Small tables with named rows and columns. After each table, cells are looked up by row and column.

Table Lir
,Mun,Bopifo,Fon,Bifefig,Mipoko,Norig,Suzuse,Sis
Sazov,23.87,30.04,16.37,37.50,37.12,23.31,36.48,38.66
Soraf,17.74,23.70,29.64,16.67,30.75,17.44,43.95,44.99
Nam,17.77,31.03,38.36,44.05,17.86,16.93,17.39,16.39
Kisiget,31.83,17.68,31.04,16.40,16.72,18.01,37.67,24.73
Rit,38.34,17.51,24.66,30.05,24.02,17.26,24.39,31.44
Budi,16.85,16.76,25.04,43.09,16.67,16.56,43.27,38.45
Dete,77.79,17.45,31.36,24.45,17.81,18.36,18.06,23.33
Nasor,17.24,50.25,29.65,37.64,24.20,16.37,30.00,37.12
Gurip,23.96,44.37,38.05,58.22,24.71,17.21,16.78,16.02
Leli,30.91,23.51,23.45,23.27,24.00,16.83,37.26,45.09
Gevuped,25.39,18.01,24.60,23.17,23.61,23.92,17.17,17.98

Sazov, Norig: 23.31
Budi, Mipoko: 16.67
Leli, Norig: 16.83
Gevuped, Mipoko: 23.61
Rit, Sis: 31.44
Leli, Fon: 23.45
Kisiget, Fon: 31.04
Kisiget, Norig: 18.01
Rit, Bopifo: 17.51
Gurip, Bifefig: 58.22
Leli, Mipoko: 24.00
Nam, Fon: 38.36
Sazov, Mipoko: 37.12
Gurip, Mun: 23.96
Kisiget, Mun: 31.83
Budi, Sis: 38.45

Furu.csv
,Vub,Manumup
Dufe,50,197
Palez,150,63
Guliz,201,187
Lolugi,95,177

Guliz, Manumup => 187
Palez, Vub => 150
Lolugi, Vub => 95
Guliz, Vub => 201
Dufe, Vub => 50
Dufe, Manumup => 197
Palez, Manumup => 63
Lolugi, Manumup => 177

Table Diduk
|  | Totug | Begomi | Les | Kovu | Suboza |
|---|---|---|---|---|---|
| Goka | 57 | 38 | 38 | 66 | 64 |
| Nak | 43 | 83 | 84 | 22 | 28 |
| Gusemol | 64 | 17 | 16 | 87 | 81 |
| Dib | 45 | 76 | 77 | 29 | 33 |
| Rugemon | 45 | 75 | 76 | 30 | 34 |
| Kera | 58 | 36 | 36 | 68 | 65 |
| Nidab | 44 | 80 | 81 | 26 | 31 |
| Kabekos | 60 | 29 | 29 | 75 | 71 |
| Notid | 61 | 24 | 24 | 80 | 75 |

What is the Les of Gusemol in Diduk?
16
What is the Begomi of Kabekos in Diduk?
29
What is the Begomi of Notid in Diduk?
24
What is the Kovu of Dib in Diduk?
29
What is the Les of Kabekos in Diduk?
29
What is the Kovu of Rugemon in Diduk?
30
What is the Les of Nak in Diduk?
84
What is the Totug of Kera in Diduk?
58
What is the Suboza of Goka in Diduk?
64
What is the Begomi of Rugemon in Diduk?
75
What is the Suboza of Kera in Diduk?
65
What is the Suboza of Dib in Diduk?
33
What is the Totug of Nidab in Diduk?
44

Kan.csv
,Nika,Bupas,Sibel,Bep,Rafi,Bof,Kiledu,Ror,Kavaz
Vusoz,473,757,557,422,533,246,569,738,597
Tifofi,322,646,731,381,704,299,529,723,541
Lanu,474,354,458,689,455,657,551,359,299
Pep,317,496,665,481,651,482,558,542,385
Lododa,506,259,403,615,422,764,450,226,327

Kavaz of Pep: 385
Bupas of Tifofi: 646
Bupas of Lanu: 354
Sibel of Vusoz: 557
Kavaz of Vusoz: 597
Nika of Vusoz: 473
Bupas of Pep: 496
Sibel of Tifofi: 731
Sibel of Lododa: 403
Ror of Lododa: 226
Kavaz of Tifofi: 541
Bof of Lododa: 764
Rafi of Vusoz: 533
Nika of Lanu: 474

Table Kudefu
|  | Lafugi | Nefuzu | Fof | Lene | Tumer | Ketume | Rop | Maz |
|---|---|---|---|---|---|---|---|---|
| Tuz | -14 | 56 | 10 | 57 | 55 | 26 | -9 | -27 |
| Ras | 31 | -40 | 48 | -37 | -6 | 15 | 27 | 45 |
| Surisan | 82 | 5 | 41 | -10 | -53 | 42 | 80 | 49 |

What is the Lene of Ras in Kudefu? -37
What is the Maz of Surisan in Kudefu? 49
What is the Tumer of Surisan in Kudefu? -53
What is the Rop of Tuz in Kudefu? -9
What is the Rop of Ras in Kudefu? 27
What is the Lene of Surisan in Kudefu? -10
What is the Tumer of Tuz in Kudefu? 55
What is the Nefuzu of Tuz in Kudefu? 56
What is the Nefuzu of Surisan in Kudefu? 5
What is the Rop of Surisan in Kudefu? 80
What is the Lene of Tuz in Kudefu? 57
What is the Nefuzu of Ras in Kudefu? -40
What is the Ketume of Surisan in Kudefu? 42

Dodino =
|  | Firezi | Moda | Medoge | Roto | Kos | Meza | Foz |
|---|---|---|---|---|---|---|---|
| Feb | 2.65 | 7.33 | 2.35 | 5.63 | 7.52 | 7.21 | 5.99 |
| Nimoz | 2.07 | 6.61 | 6.23 | 1.98 | 2.09 | 7.04 | 1.85 |
| Loro | 2.11 | 7.09 | 2.91 | 2.23 | 5.51 | 7.24 | 2.21 |
| Tus | 7.57 | 2.26 | 7.50 | 7.31 | 2.35 | 6.57 | 2.26 |
| Vuzerib | 6.50 | 2.56 | 7.23 | 6.92 | 2.04 | 7.07 | 2.06 |
| Lof | 7.35 | 2.38 | 7.20 | 7.42 | 2.19 | 4.91 | 2.57 |
| Pari | 2.75 | 2.16 | 6.87 | 2.08 | 2.12 | 6.38 | 2.61 |

Roto of Lof: 7.42
Kos of Lof: 2.19
Moda of Vuzerib: 2.56
Kos of Pari: 2.12
Medoge of Vuzerib: 7.23
Medoge of Lof: 7.20
Moda of Pari: 2.16
Which row has the largest Firezi? Tus

Table Fotoziv
|  | Tanitef | Kevof | Nos | Gofib | Koz |
|---|---|---|---|---|---|
| Borubil | 7001 | 3372 | 7632 | 7039 | 5340 |
| Lutano | 5711 | 4603 | 3429 | 2227 | 1559 |
| Tuzotur | 1967 | 5380 | 7000 | 7582 | 7349 |
| Ruk | 3633 | 4902 | 3454 | 3597 | 1827 |
| Guta | 3622 | 4625 | 3698 | 3881 | 2144 |
| Gofav | 3095 | 3396 | 4548 | 4622 | 2593 |
| Divukap | 5972 | 5372 | 1289 | 1218 | 4977 |
| Minisav | 3380 | 4928 | 3409 | 3584 | 1677 |
| Gir | 5922 | 4241 | 1938 | 994 | 4457 |
| Zepud | 4052 | 2332 | 5464 | 4860 | 3133 |
| Fuv | 3721 | 7062 | 8362 | 6969 | 6960 |
| Fuza | 6130 | 6152 | 1004 | 1712 | 5387 |
| Gulado | 6996 | 4585 | 8647 | 7160 | 5446 |
| Buruses | 3847 | 2338 | 5474 | 4957 | 3169 |

Kevof of Fuza = 6152
Nos of Gulado = 8647
Koz of Fuv = 6960
Nos of Gofav = 4548
Koz of Zepud = 3133
Nos of Divukap = 1289
Tanitef of Zepud = 4052
Koz of Gofav = 2593
Kevof of Fuv = 7062
Gofib of Zepud = 4860
Nos of Tuzotur = 7000
Nos of Ruk = 3454

Fego =
,Vus,Zegimiv,Velu,Sed,Fekalif,Gel,Koz
Beg,-3670,5943,4574,-876,-2541,-1810,445
Nik,4567,-1297,9738,5907,9776,3736,149
Zamo,-2676,-91,-6946,-3869,-6016,-2293,-443
Savenis,-2676,3127,204,-1674,-3173,-1690,195
Kolu,-4807,1786,-8932,-6064,-9806,-4102,-261
Nof,1017,2457,9341,3513,5355,1566,422
Lat,-2392,-91,-6549,-3869,-6016,-2293,-306
Taki,-2676,43,-6549,-3869,-6016,-2413,-283
Buzezib,2437,982,8943,4511,6934,2289,308
Zabivu,-3102,3798,1396,-1475,-2857,-1690,240
Fif,-830,4736,9341,2515,3144,481,718
Sesup,-3812,848,-7741,-4866,-7911,-3378,-397
Guza,-3528,7284,8149,321,-646,-1328,900

Kolu, Vus -> -4807
Beg, Sed -> -876
Taki, Velu -> -6549
Sesup, Fekalif -> -7911
Buzezib, Fekalif -> 6934
Kolu, Velu -> -8932
Zabivu, Vus -> -3102
Nik, Gel -> 3736
Nof, Vus -> 1017
Guza, Zegimiv -> 7284
Nof, Sed -> 3513
Kolu, Fekalif -> -9806
Savenis, Zegimiv -> 3127
Guza, Sed -> 321
Beg, Zegimiv -> 5943
Fif, Vus -> -830
Zamo, Koz -> -443
Row with the largest Gel: Nik

